T: rows in 3 groups, each row roughly a mix of its group's directions:
T (71 x 10):
[[-34, 41, -43, 15, -4, -5, -3, -1, -22, 23],
[-39, 11, -29, 16, 11, -19, 13, -14, -5, 48],
[2, 29, -18, 20, 26, -47, 4, 2, -12, 36],
[25, -12, 23, -29, 6, 43, 4, 4, -10, -43],
[-18, -16, -3, -2, -1, -10, 11, -41, -25, -53],
[-20, 2, 46, 8, -10, -39, -14, -30, 26, 3],
[-34, 38, 18, -20, 11, -5, -36, -12, 24, 23],
[5, -16, 20, 30, 26, 22, -48, -27, 13, -3],
[1, -28, -32, 23, -30, 20, 22, 15, -28, -28],
[-32, 26, -2, 33, 17, 4, -2, -36, -30, -27],
[-15, 25, -25, 5, -26, -39, 40, 4, -25, -4],
[-24, 23, 1, 10, 2, 36, -37, -12, 44, -9],
[1, -3, 23, 13, 34, 37, -10, -40, -31, -10],
[-9, 22, 32, 29, 15, 22, -23, -44, -20, -4],
[-15, 13, 4, -52, -1, 24, 26, 35, 15, 12],
[-20, 17, -12, 15, -6, 8, 6, -44, -18, -50],
[-34, -3, -7, -8, -1, 28, -24, -13, 45, -34],
[-19, -19, -9, 23, -48, 14, 18, -22, -13, -34],
[4, 1, -21, -34, -31, -21, 32, 40, 15, 8],
[5, -2, -21, 10, -20, -41, -47, -6, 33, -5],
[14, 46, -13, 17, -9, 20, 1, 29, 15, 40],
[-7, 12, -23, -27, -20, 28, -47, 11, 6, -31],
[-10, -34, -48, 7, 1, 5, -21, 2, 39, -19],
[19, -35, 8, 18, 26, 33, -35, -28, 4, -17],
[-5, 44, 33, 7, -23, -38, -5, 21, 6, 20],
[29, 1, -8, -34, 30, 48, 22, 6, -1, 12],
[7, 15, 41, 21, 19, 16, -37, -12, -2, 37],
[-44, 18, -6, -8, 26, 16, 17, -12, -12, 46],
[3, 53, -26, 23, -15, 18, 32, -2, -20, -3],
[52, -13, 22, -24, -23, -2, 19, 16, -18, -24],
[18, -9, 48, -18, 35, 0, 19, -12, 24, 25],
[30, -13, -19, 19, 4, -46, -24, 34, -8, -16],
[35, -4, 16, 25, -20, -47, -13, 2, 1, 33],
[-30, 41, 20, 11, -4, -27, -4, 5, 4, 46],
[-10, 29, -25, -26, 0, 52, 15, -25, -9, 8],
[17, -49, 30, 8, -25, 7, 22, -7, 6, -33],
[-36, 30, 8, 24, 8, 5, -37, -7, 20, -35],
[-23, -11, 26, -2, 19, 25, 14, -37, -30, -35],
[23, -10, -17, 42, -22, -47, -5, -17, -15, -8],
[-2, -18, -28, -2, -19, -42, 10, -21, -16, -44],
[3, 23, -19, -37, 29, 45, -7, 20, 1, 20],
[1, 23, 11, -22, 35, -16, -40, 27, 20, 25],
[-3, 20, -22, -20, 11, 0, -54, 40, 4, -5],
[4, 4, 5, -9, 9, 21, 58, 14, -41, 5],
[12, -21, -27, -10, -25, 31, -18, 25, -9, -44],
[61, -7, 5, -15, 16, -13, 19, -32, 3, -10],
[4, -14, 17, 39, 1, -61, 12, 0, -3, 9],
[10, -1, -45, -2, -31, -44, -9, 13, 23, -13],
[-40, -8, 28, 35, -26, -38, -5, -10, 7, -1],
[0, 18, 21, 14, 13, 19, 32, -24, -54, -3],
[35, -34, -20, 2, 9, 15, 10, 48, -16, -15],
[7, -34, -48, 6, -10, -3, -2, -1, 15, -46],
[26, -13, 6, -12, 4, -16, 3, 45, 7, 51],
[-17, -2, -34, -12, -23, -24, -2, 34, 46, 5],
[8, -56, 1, -28, 2, -42, 2, 14, -1, -3],
[26, -3, -27, -19, 28, 31, -3, 48, -10, 5],
[1, -24, -50, 5, -6, -23, 35, -13, -23, 19],
[-51, 27, 8, 8, 31, 33, -11, -18, -1, -5],
[21, 1, -24, -11, -14, -18, 9, 51, 21, 33],
[-10, 10, -39, -19, -2, 47, -17, 35, -13, -6],
[7, -8, -46, 3, -25, 37, 14, 6, -27, -27],
[25, -15, 1, -1, -5, -37, -34, 24, 23, 38],
[-12, 22, 23, 14, 18, 26, -5, -27, -31, -43],
[-1, -15, 3, -32, 3, 21, -19, 32, 51, 17],
[-4, 0, -29, -15, -27, -36, 34, 24, 3, 34],
[-33, -14, 5, -6, 5, 18, -6, -38, 4, -53],
[-1, 6, 19, 6, -29, -27, -6, -58, 12, -20],
[18, 33, -51, -15, -13, 3, -21, -24, -15, -18],
[-15, -18, 11, 7, 1, -19, -46, -41, 12, -31],
[-27, -9, 27, 0, 16, 28, -40, -27, 27, -17],
[-26, -7, -28, 27, 27, 18, 2, -42, -26, -16]]
which group is each row in? (one row of each group first):
[-22, -48, 0, -26, 3, -10, -19, -7, 30, -34] | K
[-5, -2, -19, -23, 15, 45, -17, 50, -3, 3] | H
[-53, 37, -23, -6, 1, -1, 32, 1, -13, -4] | S

[40, -24, 17, 32, -5, -23, -38, -12, 11, 16] | S
[23, 8, 10, -28, 29, 35, 36, -26, 6, 21] | H
[14, -16, -39, 15, -19, -21, 22, -12, -25, -42] | S
[15, 5, 26, -5, 19, 25, 29, 27, -24, 43] | K
[15, 29, 47, -22, -21, -13, -6, 35, 14, 14] | S
[12, 38, -41, -32, 0, 17, -34, -11, -4, -10] | H
